rotation steps, each row followed by its count of steps
The counts run from 0 to 185.
[30,18,9,11,2,3,11,-14,-6,7,12,-2,13,37,5,-25,3,-3,-7,5,0,11,7,-31,10,5,6,9,-6,10,-15,11,2,19,-3,5] : 51
[48,-15,6,0,14,-6,-2,-20,3,0,12,6,6,8,-1,-30,11,0,-33,-10,-5,-2,8,-7,-10,26,-1,-2,7,6,0,6,-3,0,-1,-14] : 182
[15,-8,18,-1,1,-15,13,-4,8,12,-13,23,-9,7,4,-48,13,26,-24,-15,-13,4,-9,-11,8,-6,-2,-2,-7,5,-10,-3,5,14,-2,1] : 150
[25,7,3,-5,-1,-25,9,-21,-1,8,18,25,-10,17,6,-20,-2,12,-31,-9,-7,13,-20,5,20,3,5,-18,7,13,11,5,7,6,-6,-13] : 116
[22,13,26,14,8,0,3,18,9,17,8,-1,17,22,0,-31,-3,-2,-19,-11,-16,-2,-23,-4,-8,-10,1,9,-12,13,-29,1,-12,9,3,8] : 67
[37,13,7,-1,4,-18,-11,-24,5,9,4,11,-13,26,10,-27,3,16,-25,-2,-14,13,5,-6,11,4,-6,-11,9,8,-7,30,7,7,9,-1] : 57
[17,5,16,3,3,25,-7,-9,1,22,24,12,7,29,7,-18,0,-1,-39,-21,-1,19,-1,-3,-2,16,-3,7,0,20,-14,2,-2,3,6,-3] : 34
[21,18,13,-7,2,8,12,-12,-3,10,26,12,15,40,-3,-24,-24,-8,-11,-2,1,19,0,-8,22,6,2,-2,-8,25,-12,5,1,12,-9,7] : 139
[31,-11,19,-20,-2,-16,15,-23,-5,-1,13,6,-1,27,-1,-30,-9,-16,-15,-9,3,2,-1,-18,1,16,0,2,-2,4,-7,3,20,13,11,-9] : 48
[15,-8,3,15,9,-22,21,-6,-8,9,31,15,7,15,17,-21,-10,4,-15,-22,-11,1,-2,-17,4,-2,7,15,-14,13,-31,2,2,12,-7,-13] : 84
[14,-6,13,2,10,-4,14,-2,15,19,-4,16,-4,6,12,-42,2,10,-30,-25,-3,9,-1,-11,8,2,-2,7,-10,12,-18,-8,18,11,-17,-4] : 151
[25,7,22,-6,3,8,15,4,14,18,5,3,3,19,18,-31,-11,-13,-29,-14,1,21,-18,-7,13,18,-14,-5,-5,1,-1,9,8,6,-10,1] : 42
[31,11,18,-10,-23,-3,-1,-23,-4,7,-12,10,10,20,-3,-37,-9,-17,-14,1,-3,10,-11,6,8,7,-5,-26,9,21,5,16,-10,9,-2,3] : 132
[17,-7,24,-4,-6,-8,30,5,-1,16,-1,5,4,25,14,-34,1,-12,-14,-10,-2,6,-19,-25,11,1,-4,16,-14,1,-14,-6,8,19,1,5] : 46
[34,2,3,1,-14,-15,0,-9,-7,6,6,25,8,23,-2,-26,4,6,-14,-6,-10,-9,-11,-2,16,-1,26,-6,6,32,-8,-22,2,5,-11,10] : 119
[31,15,31,3,6,-17,-9,11,6,12,14,-2,1,25,-8,-28,3,0,-21,2,-21,-2,-28,8,-3,-17,-7,-7,-4,6,-17,11,-9,9,4,6] : 66
[25,-13,21,-2,-21,-2,-11,-13,-13,19,11,20,8,28,-7,-22,5,3,-16,-10,-9,2,-4,-7,8,4,13,6,0,29,-24,-15,-6,-9,13,6] : 31
[15,-14,24,-8,-15,-5,-7,-11,-7,12,15,26,0,28,-10,-18,10,8,-32,-11,-10,5,-14,-2,-4,1,4,1,3,17,-14,-6,-2,-3,29,-5] : 32
[19,-3,5,0,10,9,-1,-6,10,18,23,16,11,8,7,-29,-18,3,-26,-15,-6,21,1,19,15,13,-4,-15,-5,23,-13,1,-16,-1,-20,-3] : 5
[38,-1,14,6,3,4,14,-18,-9,4,15,5,21,21,-15,-32,8,-11,-13,2,-2,2,-6,-3,9,16,6,-3,-2,19,6,-12,-20,8,-17,-1] : 14
[7,-6,9,1,3,11,16,-9,-1,5,16,29,5,33,-2,-35,-6,10,-18,-17,-8,15,6,-22,6,14,5,11,-14,13,-24,-12,0,18,6,6] : 143
[32,-2,9,-3,-4,-9,-2,-15,-1,14,15,4,10,21,4,-32,-16,1,-13,3,-11,17,14,4,19,12,-10,-13,-6,11,-11,17,-22,-4,-7,13] : 169
[28,-13,18,10,12,-22,13,2,1,5,16,15,6,18,-11,-29,25,13,-19,-8,-20,-2,-13,-9,-9,1,2,6,-9,0,-6,-9,-11,11,11,-7] : 179
[29,-11,-3,10,8,-15,7,-23,-6,0,37,15,5,14,10,-20,-15,0,-19,-17,-9,-5,13,-9,1,9,11,5,-2,22,-28,3,4,5,-6,-8] : 85
[12,-11,20,-2,0,-28,16,6,3,20,19,11,4,21,5,-29,2,14,-11,-2,-19,16,-15,-5,18,-9,-8,-4,-20,2,-17,6,-23,5,4,11] : 171
[33,1,3,4,3,0,-3,-10,5,3,-6,17,4,26,-8,-43,4,19,-12,-1,-9,9,9,-12,16,12,5,-5,-2,12,-5,-11,-8,7,-14,19] : 148
[33,-9,6,3,-6,-47,16,-12,-12,0,12,12,6,21,-1,-33,-5,7,4,3,-22,-2,-8,-10,8,-5,7,-5,-4,9,-14,9,-14,8,3,0] : 82
[13,-7,21,6,-1,-6,30,-11,-7,11,3,15,17,15,-2,-36,24,1,-16,-7,-7,9,-20,-18,-4,5,0,1,-8,6,-1,-8,-19,20,6,-16] : 16
[10,-13,14,12,2,7,32,-14,-6,11,2,14,17,6,10,-35,14,-3,-22,-18,2,7,-3,-24,-6,16,1,10,-16,17,-10,-7,-8,14,-4,-14] : 17
[35,-18,27,-3,1,-3,-9,-5,2,-3,8,10,9,14,-17,-32,-9,-10,-15,-13,-17,-12,-7,-2,-22,14,-3,1,-2,5,-27,1,-5,2,18,1] : 69
[25,2,12,11,-20,19,-1,-12,-3,8,-13,19,19,15,-6,-43,5,-6,-16,-14,-7,-2,-6,-9,-9,10,10,-3,4,24,-16,-11,-11,11,-1,2] : 127
[15,-1,23,1,1,-13,13,-2,0,17,21,11,10,-2,14,-23,-11,-14,-28,-24,-6,4,-34,10,-9,1,-7,-9,-6,12,-10,9,-6,8,0,-22] : 100
[27,24,7,8,-2,-18,-3,-2,9,20,3,5,-3,23,17,-28,4,16,-26,-3,-18,19,-6,-10,12,-10,-6,-5,-1,8,-7,30,-3,15,1,4] : 58
[14,5,20,-7,-5,-10,12,-16,-10,1,15,26,3,39,-17,-33,1,8,-4,6,-12,14,-13,-8,12,-6,3,-6,-5,10,-7,-3,-12,18,16,8] : 141
[21,9,23,4,-6,7,1,11,4,21,-5,16,8,28,-2,-34,16,8,-24,-7,-14,22,-25,-5,6,5,-7,-7,-4,4,2,2,-21,7,14,11] : 37
